(in the rows, 100 means zero)
These are runs of 8 systems, one row a step. Runs of the same system follow the same rule from any start.
path 1, k230, 9 rows:
129 93 96 99 121 117 90 114 91 129 103 70 71 75 137 107 118 110 108 88
 98 104

79 61 100 119 56 97 86 96 111 117 95 84 111 104 94 71 99 124 106 98 96
 97

102 123 111 104 95 111 82 93 65 97 87 102 67 85 77 95 111 117 90 124 118
 135

134 87 109 111 82 88 108 46 101 89 98 104 132 115 103 100 110 87 111 90
 115 111

116 100 114 81 128 140 81 99 130 100 87 117 72 138 101 104 113 101 95
 102 100 109

124 96 82 129 103 113 98 125 91 100 103 92 141 117 130 108 119 130 110
 81 84 105

75 94 106 123 110 106 91 112 121 87 95 64 89 117 70 86 84 114 120 128 97
 118

132 102 99 113 109 94 107 88 74 113 102 59 81 62 122 109 108 96 116 97
 109 118

96 56 116 97 71 103 86 68 129 127 95 92 89 106 96 76 103 96 105 96 106
 85
path 2, k855, 9 rows:
123 79 83 107 101 93 92 64 90 97 84 76 129 120 131 75 104 93 124 89 106
 92

122 102 99 91 109 127 66 83 94 123 90 102 78 118 112 80 141 115 100 122
 113 100

115 100 107 93 108 126 89 98 91 92 127 87 130 90 129 105 117 93 119 109
 119 140

102 86 119 96 147 120 85 73 111 103 104 75 99 98 74 96 91 110 128 108
 109 110

123 103 74 103 140 94 99 98 83 103 94 58 97 93 137 91 99 91 127 99 98 85

116 77 99 118 89 116 80 104 125 110 84 63 78 130 116 81 119 108 114 114
 98 109

99 99 100 103 90 111 78 102 63 115 103 76 92 63 116 88 118 115 107 114
 118 132

110 70 113 109 103 105 90 53 93 93 102 78 138 100 92 88 94 108 125 92
 113 120

120 107 88 83 143 106 81 64 72 117 88 98 92 106 106 77 117 102 113 108
 116 78
path 3, k855 (9 x 22):
106 114 110 95 131 131 86 115 76 99 115 91 102 74 102 115 109 119 107
 107 110 142

100 84 109 109 127 94 108 77 117 90 118 59 131 99 86 95 83 96 137 108
 102 102

115 101 80 99 130 100 90 93 85 108 60 71 53 105 114 82 96 101 109 98 97
 82

126 78 93 115 72 107 90 110 112 121 108 72 103 104 146 95 135 103 109
 103 100 104

79 90 113 97 90 127 68 93 83 99 94 96 101 91 86 78 105 124 103 118 118
 134

125 100 101 109 125 90 107 60 67 96 112 87 139 76 98 106 100 105 124 91
 113 111

113 92 98 80 131 106 84 64 117 104 85 94 95 138 107 75 104 78 118 112
 111 75

134 110 94 92 125 129 87 123 95 110 100 89 79 98 145 113 129 102 102 97
 102 115

84 78 118 109 99 118 87 112 129 105 128 65 115 99 95 96 101 110 125 122
 104 128
path 4, k578 (9 x 22):
115 97 92 94 114 93 119 106 118 115 78 110 59 105 102 114 88 94 85 70 78
 66

63 88 79 79 85 103 90 125 98 94 105 119 137 106 125 80 83 93 95 91 100
 85

81 116 121 107 92 110 99 98 93 72 96 122 103 106 52 110 92 115 89 111
 106 138

125 111 100 120 90 62 126 63 94 97 117 86 117 91 97 108 107 74 111 109
 107 91

124 93 96 84 122 113 105 98 120 88 71 94 72 125 125 108 87 77 99 74 90
 93

74 109 82 87 110 106 102 140 107 112 119 133 129 106 107 104 97 111 89
 95 86 68

75 106 110 114 74 107 97 119 97 61 102 92 119 107 86 98 85 103 102 118
 106 151

117 116 109 125 93 63 134 76 98 102 104 91 74 86 66 122 98 93 94 104 94
 92

112 81 80 85 92 91 108 88 103 93 78 91 99 110 144 90 83 66 103 71 97 78
path 5, k871 (9 x 22):
91 111 99 105 120 109 89 96 75 110 127 108 146 90 83 95 112 135 110 114
 106 103

110 97 113 117 93 97 101 88 78 92 94 53 76 67 99 100 95 99 118 109 113
 143

118 112 102 93 101 89 106 91 97 137 95 112 43 86 95 104 117 99 82 107 99
 73

88 65 89 90 82 106 98 122 115 124 100 93 105 90 138 94 90 101 99 68 88
 81

73 80 112 99 95 116 78 83 108 100 89 122 117 124 62 77 90 130 98 102 101
 99

117 91 105 99 91 83 104 46 76 88 104 91 135 89 106 86 101 78 119 99 122
 111

140 107 117 89 128 120 97 81 126 103 100 92 69 119 112 117 122 85 107
 104 107 113

111 107 88 93 122 114 96 124 91 130 130 110 124 85 132 111 125 115 100
 95 96 83

78 82 110 121 95 119 86 126 100 103 100 70 96 80 81 94 87 135 110 102 94
 133
path 6, k433:
110 91 88 103 120 103 95 86 105 92 119 104 167 130 114 91 109 108 122 98
 98 86

86 130 111 86 133 117 105 130 114 89 104 111 68 102 74 119 90 97 89 117
 99 114

126 106 91 121 84 90 114 106 84 87 122 84 145 89 132 114 116 96 111 97
 102 123

81 92 118 93 96 89 122 110 146 95 105 93 73 101 82 113 72 70 95 97 90 88

101 102 80 98 91 89 112 110 53 95 89 111 123 69 125 105 84 106 91 61 98
 101

66 93 96 114 99 85 103 106 132 89 97 100 116 138 67 81 83 103 107 117 86
 71

95 136 94 79 99 103 96 100 54 81 89 132 92 90 105 100 101 89 82 108 116
 121

116 92 105 103 107 100 102 77 132 94 125 105 153 136 108 98 114 89 120
 110 102 85

93 120 111 70 139 120 106 124 100 96 107 112 73 78 92 128 84 90 87 94
 102 117
path 7, k680 (9 x 22):
108 144 99 108 106 79 122 96 84 88 104 135 98 110 69 119 106 98 81 112
 94 89

102 106 114 110 79 74 133 89 136 84 101 107 84 115 76 119 86 70 89 98 91
 89

96 118 93 87 107 75 125 101 88 109 87 127 72 82 86 115 82 88 78 77 89 66

103 103 96 123 96 74 134 99 112 83 102 120 133 117 75 120 79 107 96 77
 77 80

85 131 100 104 99 87 114 111 102 79 82 130 76 125 60 107 88 103 74 110
 88 91

112 113 112 109 74 67 131 66 108 100 112 127 100 100 73 115 105 79 85
 103 101 81

88 102 101 83 108 82 123 101 127 99 86 121 80 113 85 106 73 78 82 80 85
 63

111 127 91 104 118 80 128 96 84 92 104 136 121 102 84 126 90 105 87 84
 87 76

97 117 107 120 93 85 126 112 131 72 96 112 94 134 64 118 85 95 89 105 81
 100
path 8, k171 (9 x 22):
110 121 105 114 67 93 93 85 70 100 87 111 74 98 87 93 126 109 84 125 115
 124

103 67 128 80 78 102 104 61 120 121 103 115 92 84 93 105 96 83 91 75 112
 96

88 100 85 59 146 109 92 94 92 94 88 108 109 106 117 89 74 80 107 85 105
 76

120 117 81 127 115 91 117 112 112 81 104 100 135 144 101 108 103 108 112
 103 80 84

100 120 118 112 89 111 96 113 113 89 124 87 93 105 89 106 121 101 104
 141 112 140

112 81 107 93 74 109 104 110 97 124 105 92 77 58 132 117 105 98 90 72
 103 119

63 74 93 93 116 99 95 109 98 116 92 85 101 78 90 83 63 113 109 81 88 76

107 124 76 122 107 83 99 96 63 87 68 108 100 125 87 84 101 117 97 105 91
 82

112 103 126 113 74 95 103 63 123 99 114 117 105 126 67 101 123 97 97 124
 111 108
path 9, k171:
90 103 96 104 85 92 95 87 103 116 108 141 132 125 71 87 114 125 90 110
 98 66

112 113 112 88 96 95 105 59 81 65 93 105 112 100 95 100 92 68 106 104
 123 135

127 102 112 81 135 110 114 95 130 125 126 110 90 98 109 129 113 89 98 89
 95 78

78 96 81 96 103 99 98 132 114 83 100 64 108 112 135 80 83 74 119 113 98
 99

102 115 92 125 96 115 108 151 95 95 96 112 100 109 94 122 108 140 84 89
 77 114

81 93 108 112 65 77 98 85 77 114 124 84 115 58 86 87 103 107 108 123 113
 112

113 96 112 93 110 99 108 79 83 108 65 102 46 78 79 110 82 101 87 71 97
 102

84 89 86 85 97 84 91 83 114 121 102 119 114 120 102 70 104 90 101 111
 102 44

106 116 98 99 102 110 103 97 98 48 76 120 118 142 95 104 87 89 97 96 102
 129
path 10, k433:
100 114 97 108 107 98 93 100 108 122 89 125 76 129 65 93 118 126 83 120
 88 69

95 103 99 88 98 118 68 95 74 98 107 85 113 92 124 77 118 95 114 130 129
 129

138 93 124 107 104 116 106 77 138 106 101 110 85 130 89 123 122 102 96
 94 95 104

97 89 106 88 122 106 98 103 83 130 122 72 92 39 113 104 94 102 112 92
 107 106

118 83 89 133 91 99 107 121 120 96 70 70 79 130 107 102 98 119 103 84 75
 97

71 102 104 99 62 80 97 105 83 129 108 103 73 60 85 86 103 103 83 118 109
 94

112 73 95 102 83 107 84 67 97 83 63 97 110 134 116 72 95 92 108 83 107
 105

97 108 110 83 127 103 93 78 95 137 109 129 83 92 66 99 113 117 89 108
 105 65

114 99 86 101 126 129 71 109 87 89 91 69 112 116 133 83 111 110 125 112
 109 124
path 11, k680:
87 111 107 65 144 107 109 104 106 89 118 98 101 79 100 114 72 69 108 98
 108 105

133 115 88 124 139 86 120 99 85 90 96 66 98 93 105 118 92 102 120 91 89
 101

99 108 84 132 64 87 112 143 98 84 80 81 76 111 116 101 99 107 89 103 84
 105

90 90 116 111 53 99 103 103 94 120 101 125 85 74 80 110 105 123 73 85 98
 113

59 76 111 92 95 92 94 78 113 113 108 106 119 94 61 77 74 106 107 102 102
 80

112 106 89 87 131 102 86 60 77 88 76 119 114 129 93 79 95 94 108 101 113
 84

130 119 90 100 108 103 100 104 127 94 111 111 113 149 125 102 134 83 103
 120 99 84

100 116 111 75 97 113 111 131 116 94 117 112 81 85 123 131 101 75 83 95
 103 121

99 97 113 109 126 90 125 107 102 112 121 72 96 51 83 131 77 105 111 83
 91 104
path 12, k230, 9 rows:
60 80 107 99 78 95 90 88 101 74 87 86 109 103 79 71 69 90 109 110 109
 120

135 124 111 99 126 98 111 75 76 115 98 108 70 76 87 124 115 104 92 97
 107 100

103 77 89 87 80 100 90 76 121 100 98 106 131 135 132 76 108 76 106 95
 107 78

100 119 104 106 107 125 100 142 108 97 87 119 65 114 83 123 104 127 78
 97 84 120

101 96 92 116 100 89 106 91 90 89 128 84 169 95 111 95 100 105 128 105
 104 109

92 99 111 95 126 102 104 95 113 89 71 77 47 104 72 99 70 90 104 100 97
 103

129 98 87 104 98 90 100 95 91 140 123 94 108 80 139 102 134 100 106 97
 103 75

61 77 106 98 59 108 87 113 118 90 76 105 88 120 87 78 81 102 89 101 100
 110

119 129 106 109 110 102 106 96 62 104 118 115 109 73 86 125 118 122 94
 104 109 125
path 13, k466, 9 rows:
105 91 105 88 106 141 63 104 94 123 88 101 73 101 115 89 123 125 97 105
 108 118

108 75 128 85 120 130 87 76 121 124 129 102 117 86 95 113 109 106 111 92
 112 112

116 95 105 65 143 132 88 99 119 92 96 96 91 114 129 109 96 78 109 87 106
 107

151 96 97 115 135 113 105 89 106 105 105 75 108 111 121 122 120 112 119
 85 93 105

109 98 95 103 116 119 87 131 130 119 118 69 80 113 131 95 126 101 110
 128 96 99

105 84 112 109 104 129 97 133 109 122 105 87 85 77 110 123 105 131 96 77
 88 122

81 62 102 86 131 120 83 103 119 121 109 72 107 88 109 87 83 109 122 90
 98 90

121 84 101 89 128 138 71 84 89 111 71 95 82 111 116 88 108 119 107 84
 103 109

122 87 118 90 123 125 79 69 114 124 126 93 112 104 103 100 133 105 121
 117 118 106
path 14, k871:
77 97 108 101 63 89 112 119 135 118 120 133 96 107 86 107 109 103 78 108
 87 75

61 86 98 72 97 105 99 100 93 77 95 106 124 85 101 90 57 80 103 79 109
 108

124 109 106 119 123 95 113 66 100 76 78 110 109 133 62 110 86 111 108 89
 93 97

119 116 79 101 111 91 98 100 103 94 111 79 113 122 140 85 122 73 118 129
 107 86

105 114 112 105 87 124 101 142 120 92 117 117 91 110 104 125 122 110 82
 105 96 133

64 110 99 93 115 85 113 120 83 109 128 100 113 50 81 108 73 105 102 103
 98 91

100 100 92 118 98 95 104 100 75 78 51 79 63 97 85 98 69 109 97 81 91 117

106 104 85 114 80 67 112 88 117 119 97 105 89 128 97 85 115 89 95 118 91
 55

86 86 102 78 68 117 93 121 125 82 101 114 114 123 137 92 97 74 91 94 104
 117
path 15, k578 (9 x 22):
80 83 98 76 56 112 91 126 113 104 101 108 94 95 141 92 102 80 85 91 107
 111

79 97 120 100 103 105 109 101 82 104 109 118 103 61 62 122 77 126 89 79
 98 122

101 95 94 112 109 75 104 60 81 87 98 70 131 97 89 76 87 91 129 113 110
 94

129 110 96 97 114 108 94 84 112 98 66 113 62 147 99 96 118 93 90 108 99
 85

101 97 95 79 85 110 97 119 117 120 133 127 126 103 138 107 125 88 91 99
 102 84

86 98 118 96 115 127 99 126 97 82 108 88 104 76 92 121 77 109 105 89 104
 152

98 108 89 134 116 66 118 97 85 107 108 70 106 86 71 98 89 118 118 112 89
 79

109 91 86 104 77 95 91 94 112 92 60 82 64 135 120 71 102 81 100 108 99
 90

93 98 106 81 77 108 99 108 108 127 108 149 87 94 100 110 113 105 68 84
 99 81
path 16, k466, 9 rows:
98 99 106 106 88 102 80 86 103 139 99 117 76 109 79 84 131 126 87 122 99
 74

79 92 116 76 78 125 87 104 96 96 124 129 133 82 109 102 101 97 92 97 118
 132

99 95 116 88 135 107 115 78 124 77 93 108 101 112 70 117 65 87 106 78 95
 102

130 118 73 96 130 88 104 84 68 93 91 82 104 99 137 93 108 80 114 101 109
 88

125 101 102 132 66 92 106 108 130 110 102 89 81 125 103 102 135 107 96
 118 93 97

70 112 99 93 98 110 101 153 107 117 133 115 107 78 102 113 102 112 87
 107 92 100

79 72 104 110 98 105 107 108 104 81 82 75 107 88 89 100 52 109 111 69 90
 124

103 99 86 92 136 92 84 69 74 121 77 95 82 98 90 72 96 104 110 101 104 65

121 95 105 99 62 111 79 71 89 104 100 108 107 111 118 84 140 96 96 114
 122 120

Name the system that made each run.
path 17:
119 82 102 116 105 95 104 62 67 102 71 85 94 76 86 101 82 117 108 64 102
 111

104 97 103 93 129 99 81 65 111 128 96 106 83 119 77 77 114 106 109 121
 106 61
 => k171
path 18:
97 117 104 94 120 95 115 90 111 58 85 114 103 134 77 104 73 76 101 101
 98 103

121 133 77 105 119 88 119 117 98 70 105 103 127 130 121 110 104 84 106
 105 92 88
 => k871
path 19 (2 x 22):
92 82 107 84 87 119 71 73 112 98 115 105 135 124 110 71 119 90 112 123
 119 107

123 102 127 90 111 120 99 67 93 95 121 116 123 85 95 126 111 93 106 92
 118 141
 => k871
path 20, 2 rows:
114 111 89 77 139 89 111 88 76 122 116 109 107 64 116 110 97 89 100 82
 106 69

88 95 80 108 116 115 94 149 127 91 96 84 110 136 122 95 93 111 109 100
 78 91
 => k433
path 21 (2 x 22):
94 121 116 69 105 118 88 86 103 81 113 126 101 112 95 99 107 70 95 125
 125 128

127 90 100 91 105 104 120 104 115 104 124 102 122 87 140 130 100 83 102
 63 95 96
 => k171
path 22, 2 rows:
99 121 91 119 123 107 91 104 99 72 90 92 123 149 84 86 104 112 118 128
 98 107

123 121 104 97 74 100 96 93 97 92 98 105 69 111 117 98 135 76 89 129 118
 119
 => k680
path 23:
85 97 106 80 87 128 69 115 117 119 96 104 64 116 111 80 125 101 89 127
 112 104

107 94 108 108 81 110 99 102 76 125 125 106 114 60 105 118 120 127 95 88
 105 122
 => k578
path 24:
101 84 88 114 75 91 91 96 115 105 118 68 127 113 132 74 114 86 122 124
 107 91

100 97 120 78 89 118 100 101 117 105 83 131 54 102 86 115 94 91 71 82
 103 108
 => k433
path 25:
69 101 109 104 113 99 90 98 123 85 108 85 107 126 66 77 89 97 118 141
 105 100

138 120 92 101 83 109 102 108 78 93 88 122 86 107 132 114 133 98 81 92
 105 120
 => k171
path 26:
106 114 70 91 123 100 109 117 71 85 101 112 139 94 135 109 89 98 100 74
 94 93

113 109 112 131 106 119 106 128 121 82 101 91 99 127 78 123 107 128 101
 104 84 133
 => k680
path 27:
114 85 87 110 99 81 103 71 75 110 60 76 67 90 101 80 89 102 105 83 99 79

92 81 94 78 91 110 76 82 110 126 90 131 100 124 106 72 111 104 90 97 102
 63
 => k578
path 28, 2 rows:
87 96 102 97 132 118 96 118 74 91 110 79 122 64 99 108 76 119 117 87 102
 132

113 115 98 132 109 84 105 86 75 110 82 79 67 89 66 96 101 128 102 111 97
 103
 => k871
path 29 (2 x 22):
86 144 98 93 118 83 122 122 96 83 120 119 99 95 80 122 91 84 89 118 97
 95

112 100 89 130 79 83 125 116 111 62 89 83 126 125 114 112 86 89 105 81
 82 114
 => k578
